Each path below is one point turned by a fixed rotation once a step. After each direction that follows a path, write how fast that rotation turns it, in degrees each step (0 if it stays still).
Each turn is a multiple of 5 degrees from 10 to 175, or 0.
Each row of a path follows its step; steps can be skipped.
Path 1:
step 7: [  1.9  19.9 -10.8   3.2  -1.6 -17.6 -11.3 -10.2  -4.8   1.5  11.1 -13.5
 -13.6  -9.7   5.9  -5.5  11.6  11.9  -5.2   1.5 -11.1   8.8   2.7  26.1
   3.9   6.8  13.9   8.4  13.7 -22.3  17.9  13.9 -14.5   0.1   2.4  13.0
   7.0   1.2   9.5   0.4  13.8  -3.7  -3.2   8.5  -6.4 -15.7  -0.1   7.3
  -5.2  11.4  10.8   7.0  23.8   1.1  20.6  -4.1  -4.9   2.8  18.6  -1.7
 -24.4   4.5  -9.0]
step 9: [  7.5  11.2 -10.3   7.1   0.1   9.4  16.7  10.3  13.5   0.5  -9.2 -16.0
  -3.6 -15.0   7.7 -18.2   7.1   8.4  10.0  -6.6  -0.4 -10.9  -8.5  -3.5
  -3.6 -28.4   0.7  14.7  -2.7  -9.3  13.3  -8.1  10.6  -4.4  12.4  12.1
   7.1  22.7   6.2   8.6  -3.2  18.5 -19.9   3.5   2.2  22.0  -5.6  -1.8
 -10.5  -3.3  -7.1  -3.0  10.2  -0.7   7.0  25.0   7.4  16.9  -0.8   2.2
  18.2  -2.1 -11.8]
step 14: [  1.3  -3.9  -2.0  -0.6   5.8 -13.7  19.4   4.8  19.5   2.3 -11.7  -9.1
  -7.7  -6.1 -16.3 -21.6  26.0   5.3  -1.1 -16.5  -3.6 -14.7  -7.8   8.3
   5.5 -10.8  -9.1  16.6 -10.6  11.8  -2.7  -2.0 -16.3   1.0  -8.3  -9.8
  19.9   4.2   9.3 -16.8  -6.2  -3.9  -3.7  -6.9  -9.9   1.4 -13.4  -3.5
   8.2   7.5 -18.3  -6.8  17.4   7.8  13.7  14.3   1.9  17.3  16.2 -10.9
 -12.7  -6.7  -5.4]
step 16: [ 16.0  15.1  -7.8  12.2  -1.8   8.7  11.0 -23.4  -4.4  -6.8   4.1 -18.4
   0.7  -6.2 -11.0  -1.3 -10.8  10.1   6.2   8.9  -7.1 -13.9   5.5  23.4
  -8.5  -3.1   2.6  -1.3  16.3  -7.4  19.7  -0.2 -23.0   2.3  -7.7 -15.6
  -1.3  12.5  -8.0  13.9   7.3  14.1  -0.9  10.4  11.1 -14.7   4.2   8.4
  18.4   2.8   0.8   5.0  -3.8 -10.8  26.7   0.6  -9.3   6.1   3.6   4.4
  17.8 -16.5  -2.9]
step 17: [  1.6   7.9 -10.3   6.4   7.0  -8.9   0.4   5.9  25.9   1.8   1.4 -16.6
  -7.4   7.1 -10.8 -11.5  13.4  15.1 -12.9   3.2   5.4  -6.8   3.4  -5.3
  -8.4 -22.9 -17.5 -13.1   2.4  -7.6  -5.5   2.6   5.1   1.1  -6.6  -4.8
   0.9   8.0  -6.4  -4.7  -1.0  -0.3 -17.6 -29.1  -2.1 -13.8   9.4   3.8
  -5.7  12.1  -4.1 -20.7  -1.3   1.0  22.9  21.5   6.4  19.7  -4.6  -3.1
  13.6  -4.7 -22.2]
step 23: [ -0.1   1.0  -6.8   8.2  -5.0  -5.1  -5.3  -5.2   9.5  10.2   6.5 -14.6
   2.7   3.4  -1.3 -22.8   3.5  24.5 -21.4   7.3 -19.3  -4.1  -3.8  24.9
 -14.8  -9.0  16.9 -11.6   0.4  -0.9 -12.3  10.1 -15.4  -4.3   3.1   5.8
  -7.8  -2.6   2.5  -2.3   7.1  -9.1 -18.9  -5.4 -12.9  -3.0   3.8   1.6
  -7.8  11.3  -1.2 -13.4  23.6  18.9  12.3  18.5   1.2  15.1 -13.7 -19.0
   4.6  -6.4  -2.4]
step 27: [ 29.5   1.1  -0.4   7.0   3.0  -3.1  31.7   9.3   1.5   6.6  -4.9 -11.1
  -0.5 -10.0   7.4  15.1   6.3  10.0  13.2 -16.1  -1.2 -19.7   0.5   3.4
 -22.3  -1.2   8.6  -4.0   0.6  -1.1  20.9  -7.4 -15.9  12.0   1.5   4.7
   2.0  20.6   2.2  -0.4   0.6  -5.7   9.0  -7.1  -7.6  -9.3 -17.6   0.5
   4.9  17.7  10.8   1.3   7.2   8.9  -1.7 -10.1  12.1  24.6  -4.1   9.7
  -1.9   4.7  16.8]
step 28: [ 10.5 -10.4 -17.4   1.7   7.1  -0.4   0.7   9.3  17.0   4.5  22.0 -12.3
  -5.2 -10.3  -5.6 -13.8   4.7  -4.7   0.8   6.5 -11.3  -9.6  -6.8  14.2
   0.5   4.3  26.2  -6.1   5.1 -18.2  33.1  -3.2  -2.4  -1.8  18.6   3.9
  13.0   9.1  -6.9  -6.8  14.1   2.0  -5.1  11.3  -8.1 -14.6   6.3  -9.2
   3.7   1.0 -13.7  -1.5  14.6   1.7  12.9  14.6  -8.2   9.4   2.7   2.3
  14.9  -0.1 -23.8]
step 32: [  2.9  14.3   1.7   4.9   5.8 -11.6  14.1 -14.8  -4.4  23.1   9.6 -30.3
  12.0  -1.6   7.9  -4.0  -6.6  26.9   0.3 -13.3  -0.1 -17.0  -0.4  18.5
  -7.0  -6.1 -14.6   2.5   1.1   8.8   9.5   2.6  -9.6   6.0 -17.0   8.9
 -11.1   9.3  -5.1  -0.5 -11.7 -11.4   3.7   2.7  -9.3  -6.3   9.4   6.3
  22.6  17.5   2.9 -21.6   3.8   1.7  -7.5  -4.8  -3.8   6.2   0.7   2.6
  -1.9 -17.4 -18.1]
step 35: [ 15.4  15.7 -13.3  -6.1   8.6  -4.1  15.6  -1.0   2.0   1.6  -8.7   1.5
 -12.3 -14.8   5.3  -9.2 -12.0  29.0  -4.2  -6.8 -26.1 -32.0  12.0  10.8
  -3.2  -8.9  -6.9  -7.2 -10.9  25.8  11.5  -4.6  -7.3   9.9  -4.0  -7.0
   9.6  11.9   1.9   7.1   5.0  -4.2 -10.6   7.0   7.4  -8.8  -2.8  -7.3
   8.3  15.2   3.6  -5.2   3.3  14.4  11.0  18.0   0.6   5.7   6.6 -11.3
  -3.5 -10.8   5.1]
[-1.8  3.0 -2.3 -0.2  0.1  0.4  3.3 -3.4  1.1 -1.4  2.0 -0.8 -0.9  4.1
 -0.7  2.2  1.2  3.1 -0.5  5.8  4.6  1.0  5.1  0.7 -1.4 -2.6  5.4 -2.4
  4.1  5.3 -7.2 -2.3  2.5 -0.5  1.2  2.4 -1.4  3.4 -0.3 -2.4  1.3  0.9
  2.0  0.3 -3.5  2.7  2.3  0.7 -1.0 -1.9  0.9 -3.9 -4.4 -0.4  2.4  0.1
  2.0 -4.4  2.0 -4.0  5.4 -0.6  0.2] => 55
[-3.1  2.2  3.6 -2.7  1.2  1.6 -0.5 -2.7  0.2 -0.7  1.0 -1.1 -4.9  0.2
  4.5 -3.1 -0.8  3.9 -0.1 -3.3 -2.9 -0.3 -0.6 -1.0 -0.7 -5.0  0.1 -1.7
 -4.6  2.4 -0.3  0.5  1.0 -7.2 -0.3  6.1 -3.5  3.4 -1.1  2.9  0.6 -1.5
 -1.3  4.3  2.3 -1.5 -2.9  2.1 -2.2 -0.4 -2.2 -4.2 -2.8  2.1 -2.6 -0.8
  5.7  0.4 -0.5  5.8 -3.6 -1.1  2.4] => 125
[-4.0 -0.2 -3.6  1.9  2.7 -4.9  2.6 -3.1 -2.6  1.3  3.8  1.5  4.5  2.2
 -1.5  0.3 -4.3 -1.5  0.9 -1.7  0.4  4.8 -0.3  0.3 -3.0  3.6  2.7  1.7
 -2.8 -2.2 -2.8  2.3  1.1 -2.0  2.6  2.2 -2.9 -3.0  6.6  4.7  4.9  0.3
 -1.7  1.5  1.9 -3.2  3.8  3.4  0.5 -1.7  0.5 -3.8  4.7 -0.1 -0.1  1.9
 -4.5  0.5 -0.5  1.0  0.6  0.0  4.6] => 135
[ 1.8 -4.5  2.5 -1.3 -0.1  0.5  4.0 -0.5  0.0  5.3  0.4 -2.6  6.1 -2.0
 -3.1 -5.1  3.5 -2.4 -3.6 -1.1  0.5  3.4 -3.7  3.2  1.1  0.6  5.8  1.1
  1.0  1.8  2.0 -1.1  1.3  1.0  0.3  1.7  1.0 -1.3 -4.1  0.5 -1.9  1.7
  4.6  0.9 -2.0  2.6 -5.6  1.4  0.4 -0.8  0.0 -6.0  1.5  3.7 -6.9  2.7
  0.8 -0.4 -1.8 -0.9  1.4 -2.8 -0.2] => 80
[-0.3  3.1  2.3 -1.0  4.1  3.0 -1.4  2.1 -3.0  3.4  2.4  4.3  1.1 -1.8
 -0.1  0.0 -1.9  3.7 -3.8  1.2 -0.8  1.5  4.7  1.2  0.0 -2.6  0.0  6.0
 -1.4  0.9  2.9 -3.4  1.1 -1.0  0.9 -1.6  3.6 -6.9  1.8 -3.6  3.6  0.8
  0.3 -1.1  3.0  0.3 -1.3 -2.5 -3.6 -5.5  2.2 -3.2 -0.8  3.9  4.4 -0.2
  2.3  1.4  1.1 -4.7 -5.5  1.4 -1.5] => 65
[ 0.0 -3.8 -2.0 -0.6 -2.0  3.1  2.6 -4.2 -4.2  3.2  1.6 -2.3 -6.5 -1.8
  3.0  3.2  1.7  0.7  4.6  1.3 -0.2  2.4  1.9  0.0  0.5 -0.6  3.2  0.8
  2.1 -7.2  2.0 -3.9  3.2 -0.4  0.8 -4.3  3.6  1.8  0.2  4.1 -2.3  1.4
  1.4 -2.9  0.3  5.8  2.3 -1.9 -2.9 -0.1 -3.2 -2.4  0.9 -1.0 -0.4 -2.2
 -0.4  1.3 -2.9  1.5 -2.1  2.7  5.8] => 120
